rotation steps, each row followed by its count of steps
The counts run from 0 to 149.
89	128	125	99	69	86	60	115	125	107	77	95	124	79	114	124	104	66	65	147	82	94	123	132	93	82	97	111	98	118	95	112	109	111	84	84	107	124	91	115	120	99	96	109	128	117	62	131 -> 90
56	117	124	113	95	99	107	140	110	80	110	104	100	86	114	111	101	55	109	101	127	130	88	88	138	109	74	74	100	96	152	102	122	122	113	129	58	78	102	55	105	92	102	94	94	122	102	108 -> 66
77	98	85	72	106	147	100	98	97	96	89	117	75	90	64	108	84	98	123	85	106	80	134	121	99	146	103	104	86	102	125	142	80	120	142	90	91	61	98	102	74	105	79	73	122	80	114	90 -> 125
66	128	96	103	90	82	82	115	109	75	126	84	96	117	121	114	92	93	92	157	85	90	82	92	66	96	82	115	127	84	110	108	106	86	122	89	109	140	119	86	83	105	81	139	146	114	60	141 -> 92
83	69	84	103	120	97	122	122	110	86	128	81	97	79	85	96	83	108	119	82	97	100	93	99	67	134	107	111	75	126	131	129	92	105	98	59	99	135	152	91	52	102	109	95	131	63	88	67 -> 17
101	60	102	84	96	75	118	134	122	87	115	67	138	136	137	115	120	95	88	84	109	105	96	73	111	107	136	56	106	65	89	116	92	64	93	89	95	114	102	67	108	96	112	108	74	114	114	85 -> 84
76	130	114	104	98	139	83	87	70	117	80	135	108	52	86	75	95	111	110	131	96	95	120	122	87	116	108	121	75	144	96	131	79	125	80	68	77	98	133	119	104	97	126	89	139	106	88	111 -> 14
136	103	70	107	86	121	133	86	37	108	111	90	103	110	95	83	110	105	106	117	96	101	104	127	95	111	104	119	75	86	82	94	96	95	126	57	141	94	104	156	76	91	118	116	113	84	131	110 -> 77
80	115	79	84	81	84	117	128	110	126	107	62	154	100	143	107	116	127	118	84	101	108	110	74	139	88	107	109	90	133	80	114	100	94	86	55	96	103	145	98	108	127	113	110	86	115	133	78 -> 39
99	150	113	103	73	115	107	70	103	136	115	80	105	108	143	85	97	127	107	103	83	87	87	88	86	75	111	146	139	116	77	93	102	111	101	85	135	127	127	80	104	126	115	146	87	117	84	121 -> 10
125	78	90	130	78	136	117	127	116	66	120	84	95	95	101	107	142	78	86	112	100	119	129	126	91	93	118	62	77	56	110	90	95	72	97	66	122	121	112	100	85	83	75	124	103	102	86	83 -> 1
70	104	133	100	98	135	105	89	68	110	119	140	105	89	95	62	102	91	112	141	127	115	104	104	86	149	109	104	113	96	86	119	82	117	83	100	53	75	124	65	101	84	143	88	111	107	99	107 -> 142
99	68	121	100	128	89	124	110	76	98	96	142	106	84	81	66	38	97	116	143	103	123	78	95	95	120	88	120	71	92	103	106	69	108	93	92	67	100	127	114	129	113	115	81	103	70	112	120 -> 97
79	137	128	110	96	136	128	104	64	104	119	127	57	75	101	74	54	87	114	138	113	101	86	109	101	117	79	129	90	82	124	96	99	139	143	103	98	81	127	88	111	104	94	98	104	98	117	141 -> 95
91	68	115	114	93	95	120	110	99	89	115	118	139	115	114	94	119	56	93	138	111	144	84	93	107	121	85	92	125	54	92	62	99	79	92	119	83	94	100	51	123	92	104	121	92	120	92	122 -> 113
90	110	108	125	93	117	71	72	51	74	102	142	114	113	88	77	147	94	93	128	93	104	72	84	81	85	89	71	114	80	102	64	92	68	102	90	116	98	53	96	104	77	112	98	99	103	66	126 -> 29
81	139	133	112	82	159	117	74	59	107	117	138	84	64	100	61	112	93	105	137	113	96	102	109	89	114	110	107	107	104	86	93	83	128	92	93	94	91	117	63	109	87	139	106	99	105	101	106 -> 141
119	49	66	124	120	112	120	137	149	82	117	92	97	146	107	107	93	109	105	70	91	119	90	86	106	96	115	61	89	51	127	110	94	68	132	109	108	108	109	81	91	112	70	112	83	102	99	89 -> 130
85	98	92	123	112	130	136	126	121	92	123	87	67	86	97	91	87	102	134	49	106	104	93	106	116	100	101	90	84	116	157	123	119	135	125	106	87	91	117	74	71	104	93	92	82	100	114	64 -> 19
95	86	92	109	107	46	120	141	105	105	100	99	146	88	115	113	84	83	101	135	105	152	91	85	136	92	67	89	67	108	132	73	106	105	91	86	79	104	125	112	134	120	91	110	100	110	115	101 -> 68
71	125	143	101	96	99	88	80	101	104	74	112	149	70	102	95	91	88	116	101	67	67	95	86	103	77	86	142	116	142	74	106	84	111	82	68	96	115	97	101	125	124	100	97	83	75	106	116 -> 119
96	73	82	126	133	106	100	127	105	84	84	130	104	99	95	100	94	97	117	74	99	133	86	76	135	83	103	47	66	107	143	90	82	98	98	104	71	88	107	96	125	114	88	75	84	96	105	72 -> 21
100	111	118	107	84	85	107	87	120	124	105	81	137	118	137	93	97	121	88	117	67	90	76	76	76	70	106	127	130	107	72	90	88	79	68	78	120	149	131	81	124	122	111	127	87	99	67	126 -> 9
79	130	105	73	87	79	49	107	128	112	65	113	124	71	94	144	89	75	62	142	91	93	119	96	99	79	101	78	109	110	100	106	84	101	83	87	105	118	84	98	153	111	83	82	117	116	62	117 -> 89
77	69	119	87	113	101	110	104	86	118	122	125	124	79	89	74	101	109	110	138	126	125	98	96	71	154	102	100	98	110	81	110	75	98	75	86	49	94	137	74	104	93	145	78	124	85	95	101 -> 143
132	129	106	104	90	105	118	66	84	127	103	82	95	126	130	81	96	129	98	69	93	74	65	99	103	65	140	97	112	112	69	110	93	109	101	81	157	125	99	99	102	92	135	105	60	109	107	85 -> 56
123	79	40	109	98	104	77	99	70	102	83	100	128	123	91	125	129	82	80	109	81	100	133	132	88	106	125	52	68	114	88	101	86	84	97	78	117	119	82	135	110	93	99	110	129	111	89	62 -> 106
91	89	140	135	79	121	115	118	95	80	117	114	110	97	109	83	133	38	84	129	108	131	95	113	113	103	87	80	110	64	105	66	117	101	92	122	84	85	88	54	109	78	97	111	81	123	99	119 -> 112
77	106	86	71	102	68	102	110	110	91	133	61	90	75	100	140	106	79	87	96	128	100	87	100	69	130	105	71	105	114	129	106	106	106	104	80	101	126	117	58	62	79	107	88	139	88	76	66 -> 63
113	98	85	117	104	95	110	88	36	76	106	104	114	127	98	73	110	109	108	124	92	93	88	104	91	109	95	104	75	81	78	89	83	65	125	53	116	110	86	154	92	92	110	109	123	85	112	122 -> 76
98	77	49	107	109	104	74	98	64	84	79	125	126	137	100	103	123	85	103	92	87	98	115	100	112	116	121	38	76	116	94	117	73	75	106	95	95	105	61	130	124	95	111	101	120	118	99	80 -> 105
123	115	91	125	90	117	134	121	96	84	122	88	50	100	104	98	80	114	99	112	105	125	100	124	103	76	87	96	77	57	144	97	129	107	144	88	133	98	125	121	79	94	71	120	97	115	100	112 -> 48
131	92	108	122	81	97	74	81	111	131	91	108	120	109	99	100	109	107	68	131	68	103	109	124	53	72	103	110	115	105	73	88	96	91	67	93	141	134	85	123	116	102	111	120	108	112	47	118 -> 136
69	127	118	104	80	88	71	119	125	97	98	87	107	111	117	111	100	76	83	150	82	92	110	120	80	96	88	120	121	103	105	121	128	106	106	95	110	123	99	102	83	94	95	139	143	134	63	152 -> 91
134	113	73	108	91	86	83	59	122	111	91	92	97	111	79	123	115	108	79	80	74	101	83	106	78	46	90	85	105	108	117	62	112	102	111	100	157	126	68	116	97	106	75	98	94	100	67	79 -> 26
66	134	135	104	84	110	117	124	116	79	122	86	79	64	113	119	109	55	106	88	127	116	95	111	122	96	88	80	92	115	144	102	132	137	101	98	86	101	114	53	95	91	91	89	94	106	110	82 -> 65
80	105	119	64	101	84	104	63	123	147	93	117	126	108	84	117	62	98	111	94	90	92	82	68	94	115	75	138	148	106	79	81	99	124	100	125	93	87	92	67	123	126	100	95	75	93	94	125 -> 117
